Each path below is one point turned by a fixed rotation once a step. After each direction that follows a path, write how fast that rotation turns it, in deg/step (0 if it stays still).
Each turn is a multiple of 5 degrees from 10 to 175, or 0.
Each row of a path follows its step; steps can be skipped.
Rotation 1:
step 0: -.26; .19; .04; -.06; .07; .16; .07; -.01; -.11; .01; .02; .03; -.16; .11; -.10; -.10; .07; -.16; .18; -.14; -.02; -.09; .13; .09; .11; -.03; .10; .07; -.13; .01; -.05; .24; .11; .09; -.01; -.11; .00; .13; -.08; -.06; .40; .18; -.03; -.42; -.13; .07; .07; .12; -.15; .14; -.13; -.08; -.20; -.05; -.08; -.04; -.15; .04; .00; .01; .02; -.09; -.14; .16; .15; .07; .17; .01; .00
step 1: -.15; -.13; -.08; .12; -.20; .21; -.18; -.12; -.04; .08; -.05; -.01; .05; .11; -.06; -.11; .13; -.11; .08; -.10; -.08; -.13; .09; -.06; .00; -.09; -.03; .40; -.19; .03; .14; -.04; .20; .09; .08; .15; -.22; .13; .18; -.11; .15; .12; -.07; -.13; -.12; .25; .09; .02; .00; .10; .11; .01; .06; -.01; .20; -.05; -.11; -.02; -.13; -.16; -.05; .05; -.11; .05; -.07; .06; .08; .13; .32
step 2: -.06; -.16; .14; -.14; -.24; .03; -.10; -.07; -.17; .05; .01; .09; -.18; .20; .11; -.02; -.07; .03; -.16; .24; .12; -.13; .08; -.10; .05; .09; .08; .37; -.16; -.13; -.08; .21; -.03; .19; .00; -.11; .04; -.02; .02; .06; -.03; -.03; .00; .08; .16; .25; -.12; -.04; -.05; -.17; -.06; -.25; -.02; .06; .16; -.06; -.19; .17; -.12; -.21; -.09; -.05; -.06; .09; -.12; .07; -.05; .01; .17
step 6: -.12; .07; -.13; .04; .00; .30; .12; -.10; -.14; .10; -.09; -.16; -.17; .07; .07; .13; .19; -.07; -.04; .14; .25; -.01; .13; .18; .02; .00; -.10; .11; -.18; .10; .10; .15; -.15; .04; -.01; -.01; -.04; -.03; -.09; -.09; .07; .20; -.06; -.22; .06; .35; -.07; .06; .05; .10; -.02; -.08; -.21; .08; .29; .18; -.11; -.05; .07; .10; .15; -.04; -.20; -.08; .00; .18; .07; .05; -.09
step 10: -.06; -.17; -.04; -.07; .00; .16; .02; .05; .03; -.15; -.05; -.04; .06; -.15; -.08; .05; .08; -.07; -.04; -.10; -.21; .13; .16; -.11; .03; .00; .13; .18; .03; -.09; -.20; .14; .09; .04; .35; .07; .02; .07; .15; -.24; .11; .03; -.07; -.31; -.21; .24; .12; .07; .02; -.09; -.02; -.07; -.19; .02; .08; .14; -.01; .00; .15; -.13; -.20; .06; -.21; -.13; .02; .21; .07; .21; .00
step 13: -.02; -.02; -.31; .02; -.02; .03; .22; -.08; -.10; -.13; -.01; .11; -.05; -.05; .15; -.03; .07; .01; -.01; .18; -.08; -.19; .11; .12; -.14; .02; .02; .18; .05; -.07; -.05; .13; .14; .15; .09; -.07; .22; .05; .07; .35; .18; -.13; -.08; -.14; -.31; .11; -.27; .00; .08; .05; -.03; -.02; -.15; -.24; -.02; -.02; -.04; .06; .03; -.24; .00; .04; -.03; .06; .13; .10; -.08; .10; .24
step 14: -.37; -.21; .06; -.20; -.16; .14; .10; .05; .04; .00; -.03; .17; .00; -.04; .07; -.11; -.09; -.06; .14; .03; -.10; -.16; -.03; .17; -.06; -.23; -.18; .04; .02; .02; -.09; -.01; .05; -.11; .05; .00; .07; .05; .16; .03; -.05; .06; -.10; -.01; -.23; .06; .05; .15; .17; .11; -.31; -.32; -.22; .09; .02; -.03; -.11; -.12; .01; -.10; -.08; -.11; -.10; .17; .09; .06; -.08; -.06; .25
step 15: -.19; -.09; .04; -.19; -.27; .20; -.08; .04; .10; .22; .06; .14; .14; .00; -.07; .11; .10; -.19; -.06; .00; .07; -.02; -.04; .00; -.06; .25; -.18; .13; -.06; .18; .03; .15; .12; .01; .05; -.06; .05; .10; .10; -.06; .17; .00; .04; -.10; -.12; .17; -.05; .03; -.03; -.01; -.10; -.24; -.15; .15; .24; .11; -.34; .11; .21; .07; .19; -.08; .01; -.13; .12; -.09; .17; .00; .00
step 17: -.05; .08; -.03; .05; -.12; .21; -.17; .01; .01; .06; .05; .02; -.12; .16; -.15; .04; -.15; -.02; .14; .01; .00; -.20; .08; .11; .10; -.08; .11; .04; -.23; -.14; -.03; .19; .05; .00; .01; -.07; .11; -.14; .08; -.08; .18; .19; -.13; -.10; -.14; .08; -.04; -.02; -.08; .32; .10; -.15; -.01; -.07; .09; -.03; -.17; .07; -.31; -.09; .07; .20; -.07; .36; -.07; .20; .00; .15; .12
step 19: -.32; .08; .10; -.14; -.08; .15; .17; .02; -.09; -.08; -.19; .12; -.01; .00; .01; .10; .03; -.04; -.01; .14; .14; .12; .10; -.10; -.03; .06; .07; .30; .00; -.17; -.19; .40; .07; .14; .27; -.10; .07; .02; .03; .16; .11; .06; -.06; .04; -.01; .24; -.08; .07; -.01; -.25; -.15; -.07; -.05; -.22; -.02; .11; .00; -.16; -.02; .01; -.11; -.03; -.11; -.05; -.01; .01; -.10; -.02; .16
step 20: -.14; .14; -.06; .05; -.01; .41; -.05; .02; .05; .10; -.06; .08; .01; -.08; -.18; -.07; -.05; -.06; .08; .07; .11; -.22; .00; -.06; .04; .04; -.01; .19; .07; -.25; -.17; -.15; .10; -.07; .25; -.09; .03; .08; -.07; -.12; .10; .14; -.27; -.08; .03; .20; .04; .12; .05; .02; -.18; -.04; -.23; .11; .28; -.08; -.05; -.27; .09; -.14; -.15; -.11; .03; .11; .15; -.04; -.03; -.10; -.03
Directions:
.00; .01; .05; -.07; -.02; -.04; .03; .01; -.01; -.01; .01; -.01; .07; -.04; .00; -.02; .05; .01; .02; -.03; .07; -.02; -.02; .00; -.03; -.01; .04; .03; .05; -.01; .03; -.01; .01; .03; -.03; -.04; .05; .01; .03; -.01; .02; -.01; -.04; .05; -.03; .01; .04; .03; -.02; .05; -.03; -.03; .01; -.03; .02; .04; .06; .01; .06; .01; -.03; -.01; .01; .02; -.01; .03; -.03; -.03; -.03
70
.07; -.04; .03; .02; .00; .00; -.01; -.02; .00; .07; .00; -.01; -.04; -.04; -.01; .00; -.01; .01; .04; .02; -.03; -.04; .06; .02; .03; .00; .02; -.01; .04; .01; .09; .02; -.01; .04; -.01; -.01; -.02; .00; .01; .01; .02; .02; -.04; -.02; .05; .01; -.01; .01; -.01; .01; .06; -.04; .04; -.01; .03; .00; .01; -.01; .00; .01; -.02; -.05; -.01; -.02; -.05; .04; .07; .01; .02
70
.06; .03; .00; -.01; .02; .03; .02; -.01; .04; -.06; -.06; -.07; .01; -.02; -.04; .05; .01; -.04; -.05; .03; .05; -.02; .00; .03; .02; .04; .02; -.01; .03; -.03; .01; .02; .02; -.08; -.01; .02; .00; .00; .00; -.02; -.04; .00; -.05; .00; .04; .02; .00; .00; .01; -.03; -.02; .02; .00; .03; -.03; .02; .05; -.05; .00; -.01; .02; .00; -.04; .00; -.02; .00; .00; .04; -.01
25
-.04; .02; .01; -.01; -.02; -.02; .00; -.07; .02; .03; .03; .00; -.02; .01; .02; .04; -.03; .00; .02; .00; .04; -.04; -.07; .00; .02; .03; -.01; -.04; .01; -.02; .02; -.05; .02; .07; .07; -.03; -.02; -.01; .06; -.01; .02; -.02; .00; .01; -.02; -.03; .01; .05; .05; -.01; .03; .01; .00; .04; .02; .00; .01; -.01; -.06; -.02; .00; -.01; -.06; -.03; -.01; -.02; -.03; .07; -.06
135
-.02; -.02; .00; .01; -.07; .04; .01; -.02; .06; -.03; .01; .04; .01; .00; -.04; .03; .02; .00; .04; .02; -.02; .02; .05; .01; .02; -.01; .04; .00; .06; -.06; .02; -.02; -.03; -.03; .03; .02; .02; .00; -.01; .06; .04; .00; .05; -.03; .02; -.04; .02; .00; .06; -.03; -.05; -.04; .05; .02; -.02; .01; .00; .00; .04; .05; -.01; .01; -.02; -.01; .05; -.03; .00; -.04; -.03
70
.04; .02; -.03; -.01; .01; .01; -.05; -.05; -.02; .02; -.01; .06; .05; -.03; .03; -.03; .03; .01; -.02; -.03; -.02; -.02; .01; .04; -.03; -.03; .04; -.01; .00; -.01; -.02; .00; .04; -.03; .00; -.07; -.05; .02; -.03; .02; .00; -.02; -.04; -.03; .03; -.01; -.02; -.06; -.01; .05; -.04; .03; .03; .00; .03; .01; .01; .02; -.04; .05; -.04; .02; -.05; .03; .03; -.06; -.01; .05; .00
90
Rotation 2:
step 1: .18; .04; .04; -.03; .15; .10; .05; .01; .16; -.01; .02; -.09; -.01; .07; .05; .01; .01; .13; -.13; .19; -.08; .08; -.06; .00; -.36; .16; -.01; -.08; .28; -.02; .19; .04; .14; -.11; .09; -.08; -.07; -.01; -.01; .19; .00; .03; .21; -.09; .09; .14; -.02; .15; -.25; -.11; .05; -.02; .10; -.16; -.15; .07; .08; .10; .27; .22; -.17; -.11; -.19; .01; .08; -.09; -.10; -.10; .07
step 2: .05; -.09; .03; .12; .16; .11; .06; -.03; .17; .10; .12; -.09; -.12; .16; .08; .01; .02; -.08; .23; .14; -.15; -.16; -.31; -.09; -.03; .27; .08; -.11; .12; -.10; .11; -.25; .19; .01; -.06; -.05; -.15; .06; .03; .15; -.09; .03; -.07; -.15; .01; .17; -.04; .09; -.15; .05; -.12; .04; -.04; -.03; .15; .09; .31; .10; .11; .09; -.17; .01; -.08; .05; .14; -.11; .03; -.03; .06
step 3: .07; -.11; .01; .11; .04; -.02; -.05; .01; .09; .09; -.17; .07; -.07; .09; -.04; .03; -.04; .10; .22; .17; -.30; .02; -.20; -.17; .07; .10; -.01; -.08; .26; -.03; .07; -.11; .05; .07; -.02; .11; .25; .01; -.26; .30; .05; .11; .04; -.04; .09; .14; -.07; .04; -.12; -.08; -.08; .05; -.10; .07; .04; .01; -.06; .37; .20; -.11; -.10; -.08; .09; -.11; .07; -.17; -.02; .05; -.03
step 4: .14; -.01; -.11; .11; .07; .05; .01; -.07; -.06; -.07; -.07; -.06; .02; .20; -.13; .05; .28; .00; .21; .06; -.07; .24; -.13; .04; .04; .05; .05; .13; .33; -.05; .04; -.05; -.11; .11; -.05; -.28; .07; -.09; -.09; .25; .03; .03; .09; .10; .07; .04; -.19; .21; .04; -.13; -.15; -.20; .05; .04; -.03; .02; .16; .31; .06; -.07; -.11; -.07; -.16; .07; .02; .01; -.09; -.03; .13
step 7: .13; -.06; -.39; .00; .18; .02; -.20; .01; .09; -.08; -.15; -.08; -.09; .14; -.11; -.18; .14; -.10; .03; .02; -.03; .14; -.01; .10; .14; -.05; -.03; -.02; .13; -.05; -.04; .02; -.03; .07; .39; .01; -.12; -.11; .13; .03; .18; .04; .00; .03; .00; .14; -.03; .19; .04; -.03; -.06; .11; -.01; .11; .04; -.02; .02; .07; .02; .05; -.37; -.29; .07; -.09; .10; -.08; .09; .05; .02
step 8: .32; -.08; -.39; -.06; .16; .17; .07; -.11; -.01; .14; -.12; .01; .13; .14; .10; .03; .14; .00; -.03; .02; -.02; .05; -.03; -.05; -.19; -.01; -.11; -.06; .05; -.17; .10; -.07; .04; .14; .13; -.01; .08; .03; .26; -.13; .08; -.24; .03; .06; .15; .15; .07; .14; -.03; .07; -.02; .00; .05; -.03; -.17; -.02; .03; .09; .09; .03; .00; -.27; .09; -.02; .16; -.29; -.06; .02; .03
step 10: .21; -.01; -.22; -.17; -.02; .26; -.10; .00; .13; -.13; .00; .14; .05; .15; .10; .10; .05; .15; .19; .16; -.10; -.07; .07; .14; -.19; .12; -.03; -.02; .14; .13; .14; -.06; .10; -.17; .10; .06; .23; -.06; -.02; .11; .13; .10; .13; .02; -.09; .07; .12; -.05; .05; -.14; -.20; -.02; .02; .00; .11; .00; -.04; .13; -.04; .11; -.20; -.27; .25; .01; .01; .00; .09; .05; -.19
step 14: -.05; -.14; -.23; .01; .26; .03; -.07; -.01; .01; .13; -.03; -.18; -.09; .08; .02; .00; -.01; .11; .14; .07; -.21; .11; -.29; -.03; .10; .06; -.23; .16; -.09; .03; .12; .07; -.05; -.06; -.05; .11; .02; .07; -.15; .24; .14; .05; -.05; .15; .23; .19; .04; .08; -.16; -.17; -.06; .02; .05; -.14; .01; -.03; .13; .03; -.04; .15; -.28; -.01; -.07; -.12; -.02; -.07; .27; -.03; .00
step 16: -.26; .03; -.12; -.17; .19; .16; .04; .01; .08; .09; -.11; -.04; .11; .22; -.04; .14; -.04; .02; .09; -.08; -.10; .04; -.15; .08; .06; .28; .01; -.13; -.13; .05; -.08; -.16; -.15; .04; -.03; -.10; -.12; -.23; -.03; .16; .11; .15; .12; -.02; .22; .07; -.14; .25; -.07; -.09; -.03; .08; -.04; .18; .03; .12; .04; .14; -.15; .00; -.07; -.30; -.06; .09; -.14; -.10; -.08; .07; .04
step 18: .06; -.05; -.33; -.10; .01; -.02; -.21; -.20; -.09; -.12; -.01; -.07; -.27; .13; .11; .15; -.04; .21; .16; -.07; -.12; .14; -.22; .03; .05; .01; -.01; -.16; .01; -.04; -.03; -.09; .04; -.04; .07; -.08; -.23; -.10; .04; -.12; -.07; .01; -.08; -.01; -.03; .01; -.16; .23; -.04; .15; -.09; .09; -.03; .11; -.06; -.14; .06; .17; .18; .26; -.11; -.17; -.12; .20; .05; .00; -.03; -.09; -.04
step 20: .46; -.07; -.05; -.02; .23; .26; .01; -.02; .08; .14; -.13; .08; -.19; .08; .05; .19; -.09; .01; .08; .02; -.07; .01; .04; .02; .00; .41; -.08; -.07; .09; -.10; .03; -.10; .03; -.02; .08; -.12; -.10; -.12; .10; -.04; .08; -.04; -.10; .12; -.10; .15; -.15; .11; .00; .00; -.17; -.09; -.09; -.03; .02; .01; .13; .14; -.01; .00; -.12; .17; -.09; .09; .10; -.01; .03; .18; .03
Directions:
.04; .03; .01; -.03; -.03; .02; .03; .01; .01; .05; -.03; -.01; .01; -.04; -.02; -.01; .00; .02; -.02; -.01; .00; .04; -.02; .00; -.01; -.01; .02; .03; .03; -.01; .01; .05; -.03; .00; .03; .03; -.02; .01; -.05; -.01; .01; .06; -.02; .05; .04; .05; -.07; -.02; .00; -.05; .06; -.01; .05; .00; -.02; .03; .00; -.01; .03; .04; -.01; .09; .02; .00; .00; .00; .01; .04; .06
135
.01; .04; .00; -.05; -.01; .03; -.03; .05; .01; .01; -.05; .03; .02; -.02; -.04; .03; .00; -.06; -.01; .06; .00; .00; .04; .06; .07; .05; .01; .01; .03; .03; -.03; -.01; -.01; -.03; -.03; .05; .00; -.04; -.02; .00; .05; .00; .05; -.01; -.02; -.04; -.03; -.03; -.04; .01; .00; .05; .00; .01; .03; -.03; .01; .05; -.01; -.03; .02; .01; -.01; -.04; .01; -.03; .04; .00; .01
110
-.04; .03; -.02; .00; -.02; .01; -.05; .00; .03; .04; .04; -.03; -.01; -.04; .04; .02; -.03; -.01; -.01; .03; .10; -.02; .01; .06; -.02; -.01; .04; -.01; .00; -.02; .01; .01; -.01; .01; .03; -.03; .02; -.02; -.02; .00; -.01; .01; -.03; -.01; .04; -.01; .01; .02; -.05; .02; .02; .00; .02; .08; .02; .02; -.03; -.01; .04; -.01; -.06; .01; -.04; -.01; .07; .01; -.01; -.04; -.05
65
-.04; .02; .00; .03; -.04; .04; -.02; .03; -.01; -.02; -.08; .06; -.02; .02; .01; .02; .02; .03; -.07; -.04; .02; .04; .02; -.04; .04; -.03; .00; -.01; -.05; -.01; .00; -.03; .01; .00; -.01; -.04; .04; .01; .00; .01; -.02; .01; .00; -.04; .00; .01; .01; -.04; .00; -.02; -.03; -.02; -.05; -.01; -.01; .01; .02; .04; .02; .09; -.04; .03; -.03; -.05; .05; .01; -.01; .00; .01
125
.03; -.03; -.02; .01; -.01; -.05; -.02; .01; .00; .02; -.03; .00; -.03; .03; -.01; .00; .02; -.02; .01; .01; .01; .05; -.03; -.02; -.02; -.10; -.04; .03; .02; .03; -.03; .02; .05; -.07; .01; .01; .00; .05; .03; -.03; .01; .02; .01; .02; .06; -.10; -.03; .04; -.01; -.05; -.03; -.02; .02; .04; .00; -.04; -.01; .02; .01; .00; .00; -.01; -.01; -.02; -.01; -.01; -.02; -.04; -.01
100
-.02; .05; .02; -.01; -.01; .06; -.03; .02; -.01; .04; .03; .03; .03; -.01; .02; -.01; .02; .03; .02; -.04; -.03; .03; -.06; .00; -.02; .00; -.06; -.02; .06; .03; .03; -.04; .02; -.02; .02; .07; -.03; .00; .04; -.01; .01; .01; .00; -.06; -.01; -.01; .01; -.06; .01; .01; -.03; .01; .01; .03; .00; .05; -.02; -.01; .06; -.01; .03; -.04; -.01; .06; .02; .03; -.04; -.04; .03
45
.00; .01; .01; -.02; -.02; .01; .00; -.02; .02; .04; .00; .01; .05; .04; .00; .06; .02; -.03; .01; -.04; .02; -.06; -.01; .02; -.01; -.02; .00; .03; .00; .05; -.05; .05; .02; .09; -.02; .00; .02; .01; -.06; .05; -.02; .02; .01; .05; -.02; -.02; -.03; .02; .03; -.01; -.03; -.01; -.04; .00; .03; .02; -.02; .04; .00; .05; .04; -.04; .02; .03; .01; .06; -.02; -.01; -.01
60
